In the rows, zero is written as 128.
The rows of Z fall into a few groups, which share some directions, and each row is roughly a mix of its group's hidden directions.
Z, 116 rows:
[[145 165  81 130 121 152 123 125  94 119 120]
 [143 178  94 142 107 137 114 125  98 134 129]
 [179 152 115 114 124 138 149  95 145 120 142]
 [173 161 134 150 110 110 101 142 112 116 116]
 [127 155 145 133 135  94  94 162 131 132 163]
 [103 113 133 145 126 104  91 142 121 168  99]
 [124 113  83 108  88 118 154 102 131 123 123]
 [111 130  86 156 101 113 155 148 115 101 124]
 [127 123 137 176 146 158 155 144 112  99 135]
 [149  94 159 112 116 116 150 115 158 159 117]
 [125 125 100  78 152 129 104 120  99 112 117]
 [ 95  87 144 106 146 143 135 110 112  97 117]
 [142  76 169 112 127 104 131 140 142 126 123]
 [165 114 108 130 151  97 135 156 159 149 132]
 [ 95 103 151 133 132  87 121 117 131 137  89]
 [107 114 147 120 123 142  95 142 140 183 125]
 [124 118 110 157  95 112 144 135 104 152 169]
 [148 147  98 171 123 144 127 154 123 152 103]
 [144 169 132 129 140 137  95 153 110 140 166]
 [157 149  95 124 141  93 141 147 136 142 163]
 [141  96 135 151 139 115 170 131 166 129 106]
 [102 101  96 152 122 162 141  93 124 131 114]
 [ 97 102 122 137 119 116 122  71 125 143 142]
 [162 172 114 157  93 116 136 125 115 133 133]
 [125 105 106  83 174 141 131 128 145 122 119]
 [110 126 133 133  82 134 106 148  93  96 122]
 [106 171 140 132 136 125  93 163 151 139 118]
 [114 106 115 134 117 147 163  92 170 123 138]
 [ 96 105 145 134 123  75 124 129 145 121 102]
 [126 110 127 112 117 147 156  66 135 125 125]
 [156 142 106  75 107 123 117 137 122 124 101]
 [145  85 137 107 119 103 165  97 132 119 125]
 [ 94 115 149  98 179 143 128 135 132 138 118]
 [114 149 152 142 142  96  87 143 117 145 157]
 [146 146  97 130 165 100 154 139 141 159 140]
 [174 112 114 140 114 119 142 136 125 153  85]
 [156 123 139 162 142 104 114 116 167 156 113]
 [105 141 131 115  93 148 117 138  73 128 133]
 [149 130 118 129 117 131 128 105  92 107 181]
 [174 118 151 147 110 130 101 144 129 120  94]
 [124 115 111 132 124  80 100 172 133 138 136]
 [125 111 125 162 112 149 163 140  85 110 122]
 [169 140 138 160 114 121 170 111 143 137 113]
 [124 128 125 114 120  78 102 138 150 147 165]
 [144 160 114 122 116 115 104 160 122 106 170]
 [143 109 168 133 135 149 118  99 155  95 111]
 [138 137 127 134 163 146 158 110 147  91  95]
 [112 145 130 124 123  94 108 164 175 132 136]
 [106 130 117 185 114  98 135 130 132 138 103]
 [144 108 101 101 115 112 119 161 164 102 117]
 [ 88  88 153 148 136 136 126 135 144 153 105]
 [109 132 116 143 161 102 140 166 102 155 141]
 [153  88 117  99 143 145 155 129 165 123 125]
 [154  84 109 145 129 119 159 161 141 114 133]
 [123 125 113 163 137 124 133 122 122 162  74]
 [144  96 107 105 120 141 157 109 160 156 143]
 [ 97 147 130 167 146 148  95 125 113 153 144]
 [128 144 137 180 118 134 130  93 131 124  93]
 [141 151 110 141  77 121 113 146  97 108 121]
 [128 161 143  98 135 121  99 125 155 169 142]
 [130  87 156 140 137 118 175 108 139 117 119]
 [100 147 131 113 147 166 139 107 128  98 161]
 [102 141 127 144 104 145 145 105  83 149 148]
 [106 142 169 114 136 151  87 130 111 146 148]
 [118 123 122 114 117  78 103 163 139 128  99]
 [124 184 115 111 122 156  94 131 133 136 137]
 [119 126 137 183  89 130 152 130 141 144 123]
 [161 101 150 111 128 112 165 103 122 116 155]
 [133 166 139 124 121 135 130 120 152 106 182]
 [132 104 135 119 147 189 156 127 139 123 123]
 [146 187 131 140 130 139 130 114 110 107 155]
 [116 137 125 114  93 148 112 130 120  84  90]
 [107 143 146 110 137 131 149  98 146  98 170]
 [131 103 105 145 137 118 145 181 118 131  97]
 [146 155 151 143 121 111  82 115 148 103 108]
 [152 127 130 109 111  83 129 154 119  89 142]
 [111 124 137  81 158 164 129 109 129 113 148]
 [137  96 130 115 124 141 157  74 108 128 119]
 [130 132 170 128 158 124 110 124 141 176 112]
 [106 110 117  98  94 126  97 156 138 110 105]
 [144 117 113 123 144 146 123 126 141 188 154]
 [147 115  98 141 150 105 165 131 153 148 155]
 [117 126 144 116 172 118 105 152 165 151 142]
 [175 127 106 102 121 127 125 152  87 119 133]
 [109  95  96 115 151 143 141 127 114  94 100]
 [126 115 180 129 149 141 143 134 147 100 158]
 [113 150  98 139  91 124 132 147  85 146 120]
 [128 165  89 121 128 154 129 117  98  96 139]
 [161 157 100 122 106 112 115 116 164 117 105]
 [141  98 138 109 155 161 154 137 137  96 104]
 [114  99 151 162 165 134 142 142 147 134  98]
 [114 168 105 143 124 139  86 158 126 129 149]
 [186 143 132 131 108 129 141 153 142 123 155]
 [139 140 132  98 161 146 156  93 137 126 162]
 [104 143 115 156 118 130 132 160 166  91 137]
 [144 104 111 121 133 116 131 120 127 165  73]
 [123 144 108 153  93 139 154 108  91 152 137]
 [115 128  80 127 107 126 112 168 146 120 103]
 [141  96 114 112 102 166 158 118 126 155 112]
 [ 99 125 146 162 153 136 160 127 159 103 143]
 [100 141 108 114 100 121 122 106 151 175 139]
 [138 116 118 165 141 149 177 127 148 119 104]
 [105  99  88 112 150 136 138 117 137 142  90]
 [115 123 154 117 172 147 140  88 152 130 138]
 [ 90 127 124 138 153 145 170  95 121 136 145]
 [145 111 159 142 126 146 129 155 159 173 125]
 [110  97 125 162  74 133 129 133 109 127 124]
 [130 149  99  95 106 150 105  93 106 135 117]
 [139 169  85 144  95 122 141 115 113 118 135]
 [134 169 147  91 123 124  99  98 119 141 145]
 [135 128 159 120 128 151 129  72 141 127 156]
 [154 148 109 144 132 151 118 166  95 112 154]
 [120 121 152 106 127 169 129 100 133  85 113]
 [104 163 153 149 141 146 138 121 149 118 170]
 [128 124  89 126 106 107 124 152 163 116 165]
 [188 141 140 113 130 121 105 122 158 115 127]]
Here is one row of each group, with its name. Which group are the others in?
[133 118 165 174 124 129 105 132 119 102  99]
<23>
[164 102 114  95 119 151 147 141 158 150 131]
<75>
[ 94 167 111 146 119 138  97 155 145 111 120]
<47>

[148 101  91 104 119 124 161 116 123  95 112]
<75>
[109 100 138 100  98  93 137  97 145 140 133]
<75>
[105 109 127 148 121 145 160 109 132  93  89]
<47>
[106 142 152 133 137  86  99 157 153 145 133]
<47>
[106  90  95 112 117 101 112 131 119 142  95]
<75>
[138  89 159 130 126 130 173 113 157 125 118]
<75>
[116 103 155 149 154  95  99 155 143 129 142]
<23>
[125 178 136  89 109 119 100 117 136 113 128]
<47>
[170 135 145 128 148 146 148 143 131 140 175]
<47>
[149 129 127 128 135  94  94 131 181 125 116]
<23>
[168 120 127 114  78 119  99 140 131 132 145]
<23>
